0: np.array([48, 59, 60, -1, -112, -13, -67, -61, 19, -25, 60, 59, -63, 29, 37, -4])
1: np.array([-12, -79, -12, -19, 85, -22, -11, 28, -40, -36, -40, 26, 39, -44, -53, 25])
2: np.array([8, -11, -69, -3, 67, 48, -12, 19, 36, 11, -49, 32, -9, -39, -3, 21])
3: np.array([-82, 24, 58, -51, 32, -11, 13, 31, 12, 55, -8, -32, 42, 45, -26, 43])
4: np.array([43, 29, -34, 12, -102, 19, -17, -40, 28, -13, -12, 7, -41, 13, 5, -7])
5: np.array([-59, -67, 51, -39, -81, -12, 22, 33, -4, -70, 127, 7, 29, -37, -60, -15])
6: np.array([-17, 23, -33, -23, 35, -43, 41, 59, -24, 56, -29, 22, 21, -46, 45, 42])
7: np.array([28, -43, -8, -4, 28, -10, 88, -53, -23, -96, 56, 34, 9, -33, -34, -39])
8: np.array([-74, 7, 65, -32, -14, -9, 6, 13, 12, 52, 3, -34, 15, 55, -31, 22])
9: np.array([-21, -11, -22, 38, -16, 36, 14, 37, 3, 44, -18, -24, -30, -78, -12, -22])
10: np.array([-8, 43, -17, -18, -51, -57, 13, 17, -44, 62, -62, -7, -23, -69, 55, 33])
11: np.array([21, 11, 19, 9, 7, 80, -83, 19, 34, 60, -17, -34, 3, -12, 19, 38])
12: np.array([27, 61, -12, 8, 69, 23, -18, 12, 15, 79, 1, -15, 26, -49, -7, 5])
13: np.array([59, 24, -2, 60, -37, -24, -16, -24, 65, 39, -29, 13, -106, 34, -5, 5])
14: np.array([78, -18, 1, 19, -51, -14, -94, 78, -14, 31, -59, -1, -31, -41, -2, 6])
15: np.array([24, 69, 15, -1, 36, 36, 49, 36, 11, 45, -55, 35, 61, -34, -19, -4])
16: np.array([8, -66, 54, 33, -64, -10, -40, -2, -30, -87, 80, -32, -49, 66, -36, -100])
17: np.array([-3, -5, -1, 7, -45, -15, 54, -4, 38, 20, 46, -30, -5, 34, 6, -7])
18: np.array([-29, -5, 33, 15, -118, -42, -9, -19, -16, -6, 73, -12, -15, 5, -21, -15])
19: np.array([16, 23, -38, 28, -38, 26, -13, -86, 9, -19, -61, -15, -6, 28, 46, -32])
20: np.array([-69, -24, -22, 32, 50, -35, 121, -2, -24, -11, -36, -47, 46, -1, 33, -35])
21: np.array([-15, -39, -28, 14, 16, -37, -38, -18, -22, -20, -9, -7, -76, 13, 38, 25])
22: np.array([-4, 32, -35, -12, 3, -42, 7, 33, -22, 58, -54, 21, -5, -52, 44, 44])
23: np.array([65, 91, -53, 10, 36, 80, -23, 9, 86, 67, -58, -32, -2, -26, 57, 28])
24: np.array([-87, -43, 51, -59, -47, -50, -14, 44, -31, -33, 10, -68, 44, 103, -66, -12])
25: np.array([-16, -25, 22, 2, 19, 13, 15, -2, 22, 37, -14, -19, -15, 14, 39, 18])
26: np.array([24, 0, -20, -70, 93, 67, -51, 45, -4, 1, -36, -27, 63, -41, 27, -7])
27: np.array([15, -23, -47, -30, 82, 27, 7, -20, -2, -68, -20, -25, -21, -7, 24, -13])
28: np.array([49, 18, -38, 29, -42, 4, -27, -67, 11, -43, -49, 32, 14, 32, 38, -41])
29: np.array([85, -20, 16, 6, -68, -7, -71, 84, -2, -18, -25, 20, -69, -42, -17, -18])
30: np.array([-51, -45, 55, -59, -51, 6, 48, 26, 9, -88, 127, 23, 24, -51, -51, -13])
31: np.array([-37, -26, 11, 25, 24, -21, 16, -57, -85, -5, 0, 10, 73, 31, -41, 1])
32: np.array([-15, -20, -2, 44, -20, -39, -40, 33, 49, 0, 14, -57, -28, 99, -58, 2])
33: np.array([-4, 15, -11, -55, 46, -14, -12, 13, -38, 10, 58, -24, -14, -56, -29, 0])
34: np.array([-10, 12, -1, -100, 12, -17, 65, 15, -30, -48, 35, 54, 6, -12, 7, 3])
35: np.array([-30, -33, -24, -62, 54, 20, 47, 30, -42, -60, 36, -7, -9, -48, -48, 11])
36: np.array([-4, -4, -28, -44, 60, 10, -2, 32, -36, -1, 55, -39, -3, -49, -8, 23])
37: np.array([-47, -15, 61, -15, -13, -12, -12, -1, -12, 4, -50, 7, -2, 25, -6, -8])
38: np.array([45, 6, -8, -45, 27, -4, -45, 44, -9, 61, 2, -37, -43, -85, 62, 25])
39: np.array([-8, -8, -31, 27, 35, 6, 5, 26, -9, -22, 89, -64, 16, 46, 2, 2])

np.array([93, 90, 37, 8, 2, 23, -87, -38, -8, 73, -35, 104, 24, -42, 66, -15]) 12 11 15
np.array([-19, -33, 9, 18, 88, -1, 55, 17, -34, 127, -73, -21, 57, -27, 49, 68]) 6 22 25
np.array([31, 3, 31, -12, 31, 28, -18, 51, 44, -20, 39, -46, 42, 32, -20, 32]) 39 25 36
np.array([12, -27, -2, 8, -39, -13, -4, -46, 23, 9, -36, -15, -48, -7, 39, 3]) 25 21 19
np.array([-42, -45, 20, 6, -63, -23, 35, -11, -9, -58, 105, -28, -14, 13, -23, -18]) 18 5 17
np.array([-3, -71, -62, -60, -53, -15, 59, -39, -29, -127, 22, 48, -16, -42, -20, -74]) 7 34 35
np.array([-57, -55, -41, 3, 88, -65, 56, -40, -94, -55, 77, -16, 28, -72, 2, 26]) 35 36 7
np.array([-6, -51, -41, 31, 47, 45, 49, -46, 1, -74, -12, 17, 30, -6, -8, 4]) 27 7 2
np.array([-64, 24, 0, -44, 23, 5, -24, -28, 40, -58, -36, 0, 32, 94, -48, -5]) 37 8 3
np.array([13, -46, 58, 17, -83, 26, -32, -7, -7, -94, 77, -42, -76, 70, -31, -100]) 16 18 32
np.array([-12, -54, -30, 4, -3, -81, 39, -74, -4, -80, 21, 42, 9, 31, -1, 39]) 7 21 31
np.array([38, 63, -47, 19, -3, 37, -72, 68, 27, 45, -13, -80, -68, 21, -39, -1]) 11 32 14
np.array([32, 26, 2, -32, -88, -57, 21, 23, 49, 8, -22, 19, -38, 4, 15, 2]) 4 17 13
np.array([34, 44, -30, 22, 3, 33, -59, 89, 45, 38, -39, -83, -66, 22, -44, -8]) 11 32 14
np.array([-40, -23, 96, -10, -95, -64, -47, -20, -73, -1, 98, 58, 17, 43, -6, -5]) 18 5 0
np.array([1, 33, 24, -19, -95, -58, -13, -38, 20, 10, 44, 60, -46, -9, 28, 17]) 0 18 4
np.array([-27, -14, 23, 12, -57, -23, 22, -14, -7, -34, 87, -15, 9, 14, -14, -11]) 18 17 5
np.array([69, 17, 4, -4, 127, 39, 69, -23, -29, 51, -6, 95, 93, -110, 74, 45]) 15 12 6
np.array([17, 12, -18, 8, -15, -26, 4, -9, 48, -42, 28, 27, -10, 29, -19, -46]) 17 4 28
